One vector is turned by the same rotation once a tick. Each row is the vector after some number of ticks, and that number follows the row.
The counts run from 0 to 207.
[  9.6  11.0  -8.5   7.3  10.3 -12.7  18.7  -7.1   9.4  -3.1 -13.1   0.8
  24.8  17.2 -12.6 -14.2   1.9   8.6   3.4 -40.6  27.9   7.1  12.6  -9.8
  15.9 -23.5   8.6  10.1  -0.2  12.2  45.3  39.3  -8.2  21.4 -26.9  19.4
 -30.0 -34.2  -9.5  -0.2  -4.9  -4.6 -12.3  10.2  27.9 -25.0]
128
[ 31.2 -43.0   9.9  -1.1   6.9  -8.1  26.5  11.2 -42.4  13.2 -20.0 -39.4
  16.8  -0.2  -4.8  -0.4 -31.9   3.3   5.5   0.0   7.4  13.0   5.5 -14.6
 -21.4  21.2 -22.8   6.9 -14.0  29.8 -13.4 -24.3  12.8  -9.4  -4.3  12.4
   5.2   1.1  17.0  11.5   7.0   7.5  -3.9   8.8  -9.3 -20.8]
14
[ 28.5  -0.2  -6.7  -6.8 -27.9  -9.3 -15.0   8.3   5.3  30.8  -8.2 -16.6
  -8.1  13.1  -1.9  37.0  -6.3   7.3 -12.1  14.2   1.7 -19.4   8.5  21.8
  25.0  -3.2  30.1 -18.3 -14.5  30.3   5.7  -9.8 -23.4  -0.8  -8.1   7.1
  -5.5  13.8   6.1 -15.2 -13.1  19.6  10.4  -0.4 -51.8 -14.4]
172
[ -5.3   6.2  -2.9  30.2   7.1  -6.8 -17.4   2.2  25.9  22.8   8.0   8.7
 -36.1  20.4  -5.0 -16.9  26.2 -14.7   2.9  27.4 -12.6   7.9  -6.4 -18.7
  17.0 -30.8  -2.0  -5.6  14.0   9.9   6.8 -10.7  31.6 -10.3  -3.0 -30.7
  17.1  30.3  10.9  13.8  35.9  -0.1  35.9 -16.6  19.1   1.4]
92
[-17.3   2.3  -8.9  -3.5 -18.3   2.7   2.7 -17.9 -25.3 -15.1   7.1 -18.1
  13.0  -0.8  10.3  15.6  -7.9  -4.6   0.8 -15.6  20.0  20.8  -2.2  36.1
  24.7  25.8  -9.5 -15.1 -18.5 -19.0  11.6  -4.0 -17.6   3.1   3.7  18.7
 -16.7 -10.6  42.4 -29.8  -5.1 -45.2  -9.4  -4.1  23.3  50.5]
58
[ -8.8   6.1  14.3   7.1  21.0  -6.8   1.5   2.5  -8.1  -3.4   8.1 -23.4
  10.4  -2.4 -29.6 -10.8   5.2   7.7 -23.2 -22.5 -19.9  36.4 -14.4 -38.6
  -9.8   1.4  -2.9  14.5  -6.8 -16.0  27.4   9.5 -18.7  33.5   8.0 -44.5
  -3.6 -22.8 -23.9  16.4  25.4 -11.7   3.9 -23.9  -0.6 -18.3]
138
[-28.5  -7.2  15.9 -33.5  -6.0  12.8  15.1  14.9 -23.7 -20.8 -17.6   9.5
  32.9 -21.6  22.2  19.5 -27.9  21.9 -24.0  -8.4   2.2 -10.3  20.4  20.4
  -8.0  11.3   5.7 -17.6 -10.0 -27.2   0.4  27.3 -27.6  15.6   3.6  27.1
  -9.1 -21.1  15.1  -3.0 -24.0  -5.6 -29.6  -1.7 -16.7  -2.3]
39
[-19.1 -13.2 -37.5  -0.9   2.0   1.0  -1.0 -10.7  24.4 -11.3 -15.9  -3.0
 -34.2  33.0  12.6  12.3  -3.6   9.9  16.7   4.4 -19.4 -38.3  24.9  13.5
  -1.0  -0.8  10.2   4.3  -6.5  16.5   1.9  10.9  -9.0  -3.7 -24.2  27.0
 -20.0  25.0   1.6  -3.5  22.6 -16.9  18.7  45.6  -1.5  10.0]
203
[ 22.7   1.9  13.2   6.5 -28.1  -5.1  -9.4  -6.2 -25.5   1.2  25.4   2.0
   9.5 -17.3  18.0  14.4 -18.3 -18.9  -4.3   0.7   8.6  36.2   4.9  -1.4
  44.0  13.9   1.6  -9.5  -0.3 -29.0 -19.3  -7.5   3.6 -23.7  12.7  -3.7
  30.4 -12.5  12.9   0.7 -29.1  -1.8 -40.7 -38.4  11.6   3.0]
164
[ 29.4 -11.9   2.0  -3.6   3.0 -10.8  25.6  12.4 -13.7  13.0  -1.4 -31.4
   1.8 -28.3  -8.0 -15.6 -10.0 -14.6   0.2   8.8  25.9  40.2 -16.7  -5.7
  -2.2   0.7 -12.7   4.2  -9.1  28.1 -20.4 -19.0  34.3 -19.6  20.1  18.5
  27.9  -6.8  34.9   3.4  -2.5  10.3   6.1   1.4  13.4 -20.8]
1
[ -0.5  -4.6  37.5  12.0  14.2  25.5  12.1  25.2   0.8  13.2  -0.5  -6.5
   4.7 -27.0  -7.5 -40.6  14.8  -0.2  11.1  30.3   3.2   9.3   8.3 -31.1
 -32.7  -4.1 -25.3  -9.6   7.8  11.7 -29.1 -22.3  36.7   2.4   7.8  -1.3
  19.3  -2.2  -9.6  38.2  15.3   2.2   4.0 -24.0  18.9   2.9]
107
[-22.8  40.1 -12.9  -7.2 -23.3  -5.1 -13.7   2.7  38.1  -9.5   7.1  26.0
  -3.5  -5.8  17.2  25.2  17.3  -7.1  -6.2   3.2  -8.7 -18.5 -13.3  45.4
  33.3 -24.9  23.5 -10.8   7.0  -8.1  14.3  34.7 -30.3  10.1  11.7  -5.8
 -13.3  11.3  -3.1 -18.1 -20.6   8.4   7.2   1.6 -16.2  28.9]
67
[-17.9  19.4  -8.0 -17.6 -24.4  23.0 -18.3  14.6  16.7  29.2  16.3  10.6
 -19.5 -10.2   8.2  -6.3  -1.8  -8.6   9.2  26.1   2.9  17.4  11.9  17.3
  40.1 -27.5  42.3 -15.1   0.1  -0.9 -19.2  12.7   9.2  -5.7   5.8   3.4
  20.7  22.4  -9.1  -9.8 -12.3   2.7  -1.3 -35.3   1.7  24.6]
196
[ 12.4  16.9 -25.8  10.1 -19.9  13.1  -8.6   2.7   4.5  40.4  11.1   7.6
  -3.7  15.4 -10.1 -34.4  10.6 -19.3  21.8  15.6  30.3  19.6 -12.7   5.8
   1.4 -32.4 -15.8  -9.1  -1.5  25.1  -8.9 -30.8  21.3  -9.3 -18.8  26.4
  12.5  -4.1 -10.3  -7.0  -2.7   8.0  17.1  -3.1  21.2  14.5]
103
[  9.0 -24.1  -7.4  22.9 -14.8   9.9  -3.4 -25.6 -15.4   8.1 -16.1  -3.0
 -26.2  24.1  28.9  18.9  -0.3   6.6  21.9   0.6 -12.6 -33.9  36.3  -1.3
  12.0  19.0   6.8 -11.8  -4.7   1.5   0.4  -4.2  -5.1  -7.7 -38.4  12.3
 -27.8  13.7  -1.5  -5.2  15.5 -38.3 -23.0  13.7  10.7  11.5]
189
[ 17.8  -2.3  -8.5  25.2 -21.2 -12.6 -25.8 -13.5   1.9  31.1  -3.5 -21.6
 -22.8  28.3  -1.3  47.4  -5.5   4.0 -10.1  -1.7  -6.3 -31.1  17.2   3.3
  26.6   5.6  12.6  -9.5  -6.5  12.1  20.9  -1.5 -36.6  -0.8 -10.7 -26.0
 -18.5  12.4 -23.0 -12.8  -1.6   3.0 -17.9  -7.3 -52.3 -11.7]
171
[ 31.1  11.2 -10.7   9.6 -10.2 -19.0  15.9   8.3   1.4  31.7 -13.9 -12.8
  19.8  -0.8   6.5  12.1 -13.2 -10.3 -14.4  -8.8  31.3   6.2  -2.1   0.9
  28.0 -39.6   9.2   3.5 -13.5  24.1  15.2  22.5 -14.2  11.6 -23.7  31.8
  -7.1 -24.0   0.1 -15.0 -34.4  29.5  -5.6   4.6  -6.1 -12.1]
11
[-17.9  10.7   0.2  19.1  -2.3 -12.6 -10.6  -9.5  36.6 -19.4 -10.2  -3.4
 -23.1  11.0  11.6  29.5  23.3   5.4  -9.6 -10.0  -5.0 -22.4 -13.0  27.5
  30.6  -2.5  14.4  -7.4 -11.9   0.1  30.8  37.4 -23.9  14.6   7.9 -11.1
 -12.9  25.9  25.0 -13.0  21.7 -14.0  26.1   9.3  -6.9   8.4]
68
[  0.5  -5.7 -35.2 -10.1  14.2 -10.5  11.7 -29.1 -28.6 -31.4   1.7  -2.4
  10.7  13.6  -7.1 -13.3  -9.4  -7.9  23.2 -33.7   2.5  20.5  -3.3 -44.6
  -6.5  15.7 -16.0  18.8   9.9 -21.2   7.6 -13.6  -2.9 -14.6   1.4  -0.6
 -12.2 -32.9 -26.4   8.5  12.8 -13.6 -33.2  19.1  23.6 -16.5]
133
[ -8.4 -15.9 -37.9  15.2   9.6  -7.1   0.0  -8.7 -22.2 -15.3  -0.7  16.6
  -9.0  29.7   7.9   2.9 -28.5 -17.5   4.6 -16.1  -4.1  13.4   6.5 -44.6
  17.5  -3.1  -4.1   8.0  11.5 -17.6  -8.2  -4.4   4.0 -30.3 -25.2  -4.5
  15.0  -4.1 -14.8  10.6  -1.0  -1.4 -41.3   2.7   2.7 -33.9]
17
[  7.9  14.1  15.4 -19.5   2.7  14.5  10.5  18.6  -5.5  26.0   3.4 -13.8
  30.9 -24.7 -28.6 -31.2   4.2   7.4  -8.4  -1.2  10.3  12.9  -5.7  -5.6
 -13.1 -18.1  11.4   5.1 -14.9  27.9  20.2  -3.2 -15.7  35.4  13.3  10.3
 -20.3 -30.3 -33.0  10.4  -5.2  27.6   2.7 -15.5 -14.9   2.6]
126
[-35.9  24.7  17.1  -2.3  -8.6  13.5  -5.2   8.3  32.3  10.7  -8.8  14.7
 -19.8   0.3  29.3   2.7   7.5   7.2  -9.8   8.5  -7.6  16.2   7.4  12.2
  43.6 -35.1  42.3 -12.8  -9.8 -20.8  -7.0  36.7  -5.6   5.7  -5.1   6.2
  16.6  26.9  19.5  -4.5  -4.8  -6.5   1.9 -25.1   8.3   7.0]
197
[-30.6 -17.7 -23.8 -36.8 -11.3   4.2 -13.2 -12.1 -14.0 -12.4   2.9  -1.2
  10.4  18.6  -9.6   1.9 -26.9  -4.1 -21.0 -18.0   5.3  35.7 -15.5  31.8
  25.0   9.2   9.8  -3.5 -12.5 -30.6   9.0  -6.8 -14.4  -2.2  -7.7  31.9
   4.5   1.7  37.4 -30.9  -4.9 -12.8  16.8  13.0  -0.7  -1.1]
44
[-28.8   6.2  -0.2 -17.9  21.8  -5.2   6.1   7.6   6.7 -17.0   7.3  -3.0
   9.6 -12.3 -20.6 -22.1  -4.0  -3.8 -26.6 -23.7  -8.2  52.9 -44.4 -26.9
   9.9  -3.5   9.8  23.7  -8.6 -31.6  11.8  12.9 -10.1  20.0  12.1 -16.2
  14.2 -21.2  -1.8   0.0   7.3  11.2   7.0  -5.3  10.0 -30.4]
137
[-17.4  27.0  45.2  22.0  11.9   6.9  10.5   7.8  13.2   2.0  -2.5  33.7
   1.8 -24.7  41.7  -5.5  25.0  10.5 -19.8  14.9   1.6  -7.9 -15.9 -18.4
  -0.7 -19.4 -17.8 -13.5  -0.6 -10.0  -8.7  19.1   8.8   7.4   8.9  -0.9
  -2.7  -8.5   7.9  18.3  -8.6   6.3  -7.8 -11.1  32.5  29.2]
95
[ 18.8  -8.2  -4.1 -31.3   3.4 -15.7   1.0  10.8 -10.5   4.6   9.8 -25.7
  12.4 -13.1 -40.1  -8.4 -22.1 -26.1  -5.8  -9.4   4.2  52.8 -17.4   3.7
   9.8  24.7   5.6   9.7 -10.7 -11.7  -1.0 -29.6  -1.2 -10.9  37.8 -10.3
  27.5  -0.8  15.0 -14.3   0.4  16.8  15.8 -21.6 -36.4 -31.2]
149
[-28.8  23.5 -12.2 -14.2 -16.9  10.5  -9.3 -10.4   5.1 -17.9  12.0  21.0
  10.5  -2.1  14.3  28.2  -5.2   9.1  -7.7  -6.8  -9.0 -26.2   8.0  28.6
  12.7   1.9  20.3   0.6   0.5 -21.6  10.6  20.0 -46.3  21.0  14.0  14.5
 -18.8 -15.9 -36.6 -14.9 -30.4  -9.0 -30.1   9.0 -19.8  34.2]
53
[ 13.2  -9.0   4.3  21.7   1.4  -3.8  11.7  11.3 -21.7  35.0  -2.3 -28.7
   5.2  -3.8  -6.8   6.8  -4.9   0.9 -30.4   1.9 -17.1  -8.0 -10.9 -40.6
 -13.0   5.0  -0.5  10.3 -19.4  34.2  29.1   0.5 -27.8  27.6   3.6 -20.6
  -9.3 -12.8 -37.8   3.0  -0.7  19.8  -1.3  -1.5 -30.7  -5.0]
9
[-10.9 -20.8 -17.3  20.6  21.2   3.3   3.5  -8.9 -10.0  21.6 -11.5  -2.3
 -13.9  18.4 -10.9 -10.8  22.4  -7.9 -11.8   5.4  -8.5 -15.7 -27.0 -27.4
 -25.2  -0.7 -36.8  -5.7  -7.5  13.4  17.9 -29.6 -12.7   9.1 -15.9  22.3
 -28.3  -1.8   0.1  -8.5  33.5 -15.3  36.0  37.6  12.5  16.8]
101
[  2.4 -21.3  -4.3 -17.1   9.9  -1.3  -9.9  36.7 -10.1  17.5   0.4 -17.1
  -1.8   2.9 -23.9 -10.4 -31.4  -4.0 -22.3  19.6 -17.1  27.7  -7.3 -23.6
  -8.2  -0.2  13.2  12.7  -0.6   3.5 -30.3 -21.5   8.5  -9.5   7.6 -22.0
  38.5  10.6 -22.4  11.5   2.2  39.2   8.2  -9.7 -40.7 -37.1]
19
[-37.9 -19.7 -28.4 -35.0  -5.9  25.4  20.1   5.0   0.1  12.1   0.9  -6.6
  -2.9   1.5 -11.1  -9.9  -3.5   1.2  -1.0  24.4  -4.9  11.0 -20.8  28.9
 -21.3  -3.4  -0.1 -11.5 -18.3  18.7 -27.1 -19.7 -12.9  -6.4  16.4  42.8
   5.0  13.8  11.7 -14.1  -1.0 -14.0  31.7  22.3  -3.7  43.3]
205
[ 29.8  14.3  20.8 -10.5  -2.0 -12.8   0.1  27.9  16.8 -21.9   0.9  -3.0
  15.9 -28.3  -0.8  20.3 -10.5   6.5  -6.3 -11.9   9.3  -4.6  18.8  17.7
   3.5  -5.1  17.3   1.5   2.3  -0.2 -15.7  15.4   3.7  -9.6  25.1 -16.4
  23.6  -7.1   0.7  25.7 -28.4  35.7 -27.3 -19.3 -27.4 -40.7]
154
[ 50.6 -14.3 -24.8  11.4   1.1 -31.8  18.7   6.6  -8.1  21.0 -14.9 -43.8
  -7.5   9.1 -26.1  -9.5   0.3 -27.2   7.1   0.7  11.4  20.3 -10.4 -11.4
   4.8  -6.2  -9.6  16.2 -10.8  42.4  -6.1 -18.4  22.9 -10.3  -6.6   8.8
  20.4  16.3  17.3   2.3  13.9   7.2  25.1   9.9   2.9 -28.5]
0
[  0.1   2.2  14.9  -6.1  24.5   0.0   9.9  23.5  15.4  11.3  -4.6 -12.4
  12.6  -6.5 -38.3 -24.2   5.3  20.8  -8.7  -9.1  -6.2  10.7 -11.4 -26.0
 -33.9  -1.8   7.6  22.2  -7.2  17.3  27.4  -1.6 -12.7  40.2  17.1 -23.0
 -15.3 -11.7 -24.9  17.1  21.5  20.4  28.4  -2.8 -19.6 -11.6]
125
[  3.7  -8.0  16.4   5.3  -7.8   0.5 -20.8   1.4   5.1 -17.8  -6.2  -0.1
   6.6  20.1   4.6   3.3 -22.0  15.8  -2.5 -16.2  -5.6   3.3  39.8  -9.0
  37.4   0.5  31.9  -3.6  -1.5  -6.2  16.3  38.7   0.7  16.9 -36.3 -26.1
   0.1  22.5  -2.7  11.5  15.2 -12.9 -21.5 -34.8 -12.6 -31.6]
36
